rotation ticks, each row followed by its count of ticks:
The counts run from 0 to 1176.
[165  86 175 139 127 147 119  95 127 134 169 132 139 127 102 116 138 114
 137 113  94 106  97  89 125 154 114 139 158 125 107 116  90 153 110 115
 170 103  92 113 146 155  94 137  98 194 158  93 195 112 108 143 120  86
 110 146 106  98 126 140 125 134 149]
960
[134  74 168 121 141 104 122  63 103  97 168 129 125 115 142 127 101 121
  69 131 128  99 123  97 141 152  96 139 142 179 154  99 163 161 133  93
 136  88 134 133 143 159 118 173 102 144 157 131 180 109 141 124 116  96
 132 115  99 104 143 110 123 176 144]
335
[127 118 161 124 147 116 131 103 126 133 171 134 150 105 141  89 129 122
 131  99 115  92  90 110 152 137 124 157 166 125 124  96 133 122 126 114
 191 105 118 154 152 151  75 140  92 190 164  91 177 125 136 121 143  76
  70 132 112  86 110 151 126 118 126]
425
[ 97 120 152 113 106  94 112  60 135  92 169 151 150 114 113  80 100 140
 104 154 116  87  92 136 146 139 130 141 160 140 141  95 166 156  85  88
 180  90 139 142 142 129  97 142 116 153 143 109 130 115  99  89 145  85
 158 120 103 112  99 143 140 160 135]
311
[138  98 156 119 160 119 142  90 124 162 171 145 122 117 119  82 140 120
 147 116 109  64  90 124 134 133 149 121 158 126 123  89 150 139 113 151
 169 110  79 125 147 145  92 186 124 166 155 104 131 154 128 124 127  72
 115 179  95  82 126 116 121 144 149]
684
[118 121 144 133 132 109 150  75 130 131 158 125 106  89  85 114  97 127
 108 116 133  66 104 118 176 148 136 113 136 159 131  96 170 140  86 109
 157 104 154 126 141 149 100 159  80 152 129 130 138 150 108  97 141  76
 150 142  89  74 127 137 113 167 132]
175
[113 106 204 157 147 134  81  79 150 150 175 186 153 134 123 112 135 119
  95 140 138  89 109 106 137 128 145 106 159 190 127 101 145 123 115 119
 144 108 125 105 153 161  90 134 117 166 127 135 156 135 109  89 159  98
 139 162  97 112 136 127 128 151 165]
798
[112 104 178 141 149 139  95  79 124 138 146 158 127 126 138 105 124 129
  82 113 125  90 130 124 137 155 101 114 166 199 158 101 144 163 106 103
 163 106 120 112 122 147 115 149 143 148 138 131 153 111 130  93 126  64
 125 130  90  98 124  85 118 168 174]
729
[129  92 130 150 140 111 126 103 114 138 186 157 144 132 120 157 135 117
 118 126 108 119 121 119 134 167 123 147 144 142 118 114  86 151  78  88
 180  96 117 108 164 150  96 116  79 135 108 127 167 111 116 133 108  56
 120 168  76  80 124 160 123 165 146]
990
[162 131 158 179 156 111 110  90 122 143 191 152 141 136 120 125 140 129
 111 132 124  87 152 101 140 139 143 109 153 146 112  98 131 140  94 135
 164 113 125 130 178 164  76 132  78 148 163 152 165 128 142 148 119  84
 112 149 106 114 122 144 114 115 123]
1132
[ 94 156 176 152 147 111 116  82 127 136 171 128 118 111 123 110 104 151
 117 122 113  76  83  84 151 125 140 111 177 172 124  83 154 167  92 109
 137  77 119 120 138 140  97 149 117 150 142 102 172 135 106 119 148  99
 125 143 115 113 129 124 123 181 133]
1067
[107  97 141  98 116 116 149  90 111 109 181 137 139 124 156 116 133 106
 136 134  91 103 125  86 116 137  84 134 143 122 111  91 117 144 124 100
 175  96  80 120 152 126 117 143 117 163 129 122 141 117 155 136 130  72
  89 189  78  67 112 137 123 156 138]
782
[109  92 194 119 131 123 121  72 132 132 135 118 145 105 113 129 128 122
 121 116 125 103 134  87 147 123 122 158 172 145 120  97 142 156  88  98
 142  67  98 126 145 142 105 147  94 189 169 108 182 134 117  99 145 101
 165 117 113  85 113 138 133 140 123]
703
[132  71 176 140 136 117 137  69 124 140 125 129 120  93 100 129 126  91
 111  91 111  90 137 126 139 131 123 126 152 158 145 102 186 142  84 122
 152 101 102 124 125 148  97 154  95 186 139 137 159 173 112  87 131  70
 143 134 108  67 120 139 117 136 133]
500
[146 126 156 154 143  94 105  51 101 107 169 150 134  92 133  96 131 147
  75 150 102  85  94  82 144 133 138 109 162 130 125 121 147 147 122  75
 140 121 119 118 112 135  82 157 128 167 146  93 143 141  96 129 145 107
 119 159 118 122 137 146  94 181 140]
84
[100  92 128 101 129 132 143  91 124 114 167 134 118 125 148 126 126 103
 120 111 145  94 112 124 136 156 130 157 162 168 158  93 168 133  96 102
 175 101 131 141 158 140  73 144 108 152 181 122 166 128 163 103 105  91
 140 129  95  62 132 109 136 172 156]
1085
[145 110 174 138 135 111 125  73 118 118 171 197 166 139 120 116 145 126
 111 101  91 127 131  97 112 169 115 130 167 124 128 118  99 140 127  94
 151 131 105 122 140 142  99 139  85 187 177 114 179 117 121 119 109  88
 100 114 102 115  92 140 122 150 166]
633
[137 122 127 167 155  98 123  72 115 143 173 153 167 122 136 127 163 102
 105 141 131  79 158 118 126 135 167 121 156 118 119 121 145 140 112  91
 166 127 104 124 150 117  47 120 118 169 130 132 133 154 112 105 123  73
 127 188 109 104  98 169 100 132 112]
830
[ 89 116 150  98 102 119 116  40 133 107 156 158 123 100 154 101 116 133
 104 136 115  98 121  78 115 135 100 137 159 167 142 101 145 167  79  79
 152  94 115 149 114 120 103 132 140 143 168 133 151 129 131 124  94 100
 121 142 124 102 113 142 153 170 105]
372
[107  86 118 127 118 109 116  70 114 119 184 160 133 131 119 129 127 112
 125 140 112  90  63 120 106 144 161 123 166 129 132 109 139 161  90  93
 154 121 119 107 137 135  79 122 125 153 125  93 156 133  86 118 119  82
 137 181 116 108 135 158 144 204 142]
416
[150  97 172 136 139 141 125  75 117 144 163 148 111 130 139 117 141 100
 136 146  87  78 122  92 103 132 123 112 170 127  99  90 126 148 105 135
 151 117  72 106 137 148  90 153 116 182 164 115 171 131 140 163 108  89
 127 181 113  88 130 132 120 145 155]
413
[105 104 160 114 125 107 134  85 135 151 145 129 134  87 160 134 129 112
 137 135 123  90 139 100 149 104 123 158 168 135 127  87 149 132  74 123
 163 100  91 150 145 129  82 124 100 164 152 107 165 154 136 110 139  83
 128 164 127  76  99 161 136 134  96]
167
[115  86 167 133 110 123 116  69 146 120 190 154 171 115 117 114 150 105
 107 104 126  96  93  98 118 155 127 154 148 122 144 143 127 162 120  80
 166  87 142 109 142 132  98 132 114 185 123  96 171 112  90  82 128 100
 148 136 119 121 115 149 135 173 139]
158
[113 116 152 116 117 106 153  85 108 116 157 137 152 116 104 138 107 112
 110  98 138  87 111  96 146 168 157 122 161 146 148 101 131 169 107  64
 144  97  97 121 154 149 134 177 103 163 151 100 164 144 119  83 146  71
  98 124  90  83 106 127 123 165 119]
839
[149 130 169 146 143  95 126  63 135 111 194 154 124 125 116 102 145 121
 112 111  78  96 149  92 137 134 103 107 128 124 112  92 172 134 100 139
 157 108 107 115 146 137  78 146  91 169 166 139 111 145 152 128 118 103
 135 143  87  85 124 157  92 130 134]
382
[120 151 115 145 131 103 151  58 108 121 148 132 114  97 126 118 101 114
  97  94 127  55 128  93 137 134 136  90 149 167 149  99 167 158 109  92
 163 134 132 129 121 144  85 148 109 158 148 133 163 157 116 118 119  78
  90 151 127  90 125 139 111 163 112]
833
[105 114 165 158 128 128  91  45 154 109 182 188 139 147 124 123 142  95
  93 125 103  86 125 112  97 129 127 104 152 174 147 115 147 153 106 116
 150 128 115  89 132 128  97 118 131 165 124 135 152 121 105 106 110 109
 166 149 112 120 119 147 119 152 173]
527
[123  85 159 121 131 101 141  77 131 107 197 126 149 119 140 118 128  92
 104  91 143  73 127 129 132 149 122 111 125 162 163 115 184 154 137 106
 153  87 131 107 150 143 128 177 118 143 145 138 140 127 149  96 132  76
 129 127  84  97 131 106 104 162 126]
64
[111 125 157 139 140 117 133  74 155 149 189 155 152  92 142 126 156 101
 134 111 130  86 168  76 130 114 131 124 136 131 102 123 108 144  89 117
 139  84  95 124 135 116  97 156  91 158 146 123 145 132 123  96  89  83
 136 184 101  92 105 152 114 135  84]
437
[ 92 109 147 117 118 113 133  71 134 127 163 127 133 131  97 140 118 113
 125 116  98 102 129 117 137 137 135 141 165 133 122  78 155 155  43 119
 149  97 102 119 157 133  93 138  96 166 164 130 142 137 128 116 125 102
 177 129  93  76 110 154 144 160 125]
377
[119  98 163 127 161 122 144  93 131 135 167 123  97  75 146 119 121 108
 141  92 122  73 126 133 137 127 106 139 140 164 121 113 136 145  87 127
 166  91 113 144 124 129 107 173  89 134 140 111 173  99 134 110  98  52
 115 162 113  80 120 110 119 152 132]
69
[104 122 154  97 101 124 128  69 139 118 161 157 171 112 124 115 110 115
  99 111 146  87 112 113 140 153 148 143 168 151 162 109 141 167  85  77
 162 101 107 122 140 131 120 153 122 160 169  94 154 130 131  82 135  81
 121  97 106  93 108 128 128 155 105]
907
[116 121 151 115 132 110 135  87 141 145 168 188 151 109 150 109 129 118
 141 106 115 108 119 122 111 143 136 147 168 131 140 118  96 126  94 112
 182 113 104 153 142 128  72 117  92 154 156 115 184 115 115 105 108  61
  93 149 115 105  78 156 131 134 123]
98
[107  98 182 158 173 109 107  81 114 128 166 169 155 128 126 109 145 125
  91 145 113 121 135 130 122 131 138 128 162 153 106 113 127 117 107 106
 146  97 107 113 147 134  90 172  93 126 150 127 146 103 105  83 115  90
 170 139  85 101 104 126 120 159 177]
405
[103 129 145 123 130 112 128  36 141 119 136 148 128 101 149  96 113 130
 111 113 129  86 119 118 134 135 101 140 162 153 159 110 169 159  83 112
 180 112 146 154 131 122  60 108 117 164 159 138 177 133 108 109 108  94
 123 141 137 117  84 137 138 148 124]
969
[131 109 188 136 126 125 104  69 132 124 185 119 131 126 114 123 136 115
 100 116  89  84 117  62 140 114  95 104 143 159 127  90 165 166 106 121
 136  64  86 103 131 163 129 154 132 164 146 121 152 149 142 147 131  96
 113 144  92  91 165 140 118 152 118]
592
[129 167 179 149 133 120  86  80 129 117 196 170 162 103 143  99 137 135
  93 129 108  88 139  99 145 116 143 113 157 133 126 108 119 128  93 113
 168 122 116 115 131 124  80 142 108 170 141  96 137 101 140 107 149  99
 113 145 110 114 104 155  78 115 134]
793
[ 97 144 136 136 158 111 122  43 126 129 153 155 113  97 154 115 121 132
  78 109 139  81 133  62 152 133 115 120 145 178 138 109 166 146 103  86
 151 110 141 143 121 134  71 146 112 147 159 138 157 157 132  94 116 111
 114 145 115  96 131 129 117 173 115]
766
[117 120 142 121 144  76 164  80 104 120 165 158 155 138 158 114 137 132
 139 128 105 102 142  86 124 148 111 116 155 111 111  92 125 160 126  93
 157 105  73 140 157 119  97 151 111 156 168 124 146 145 152 133 125  65
  80 171  88  97  90 141 128 152 119]
1108
[107 128 180 157 143  99 114  78 130 128 202 178 168 127 151 137 133 146
 110 147 127  94 105  73 133 124 159 120 171 140 109 107 124 139 108 112
 112  93 117 119 158 141  93 129  91 148 142 108 169 127 134 124 143 113
 128 162 107 140 119 159 131 180 131]
263
[104 107 153 161 174 108 120  65 110 117 163 147 125  99 114 123 131 124
  84 140 122 111 117 125 140 149 147 139 157 138 102 112 130 136  80  99
 138 110 140 114 129 125  67 159  86 142 133 112 149 110  96  83 101  97
 186 135 105 112 106 139 109 185 168]
884
[146 115 149 130 131 103 125  82 119 138 197 168 133  70 118 121 138 116
 118 114 103  81 127  92 137 132 114 114 112 129 124 128 109 127  99 105
 157  90 110 116 124 134 112 161  90 135 115 122 121 144 123 115 115  55
 108 184  88  81 135 173  99 152  96]
984
[ 91 111 157 138 134 141  92  98 136 142 178 178 149 139 129 132 131 120
 120 138 121 107 115 119 123 149 128 132 163 160 125 112  80 138  78  95
 183 119 105 111 145 128  89 114 105 147 109 121 146 101 121  97 120  67
 135 161  82  82 107 132 123 151 161]
1057
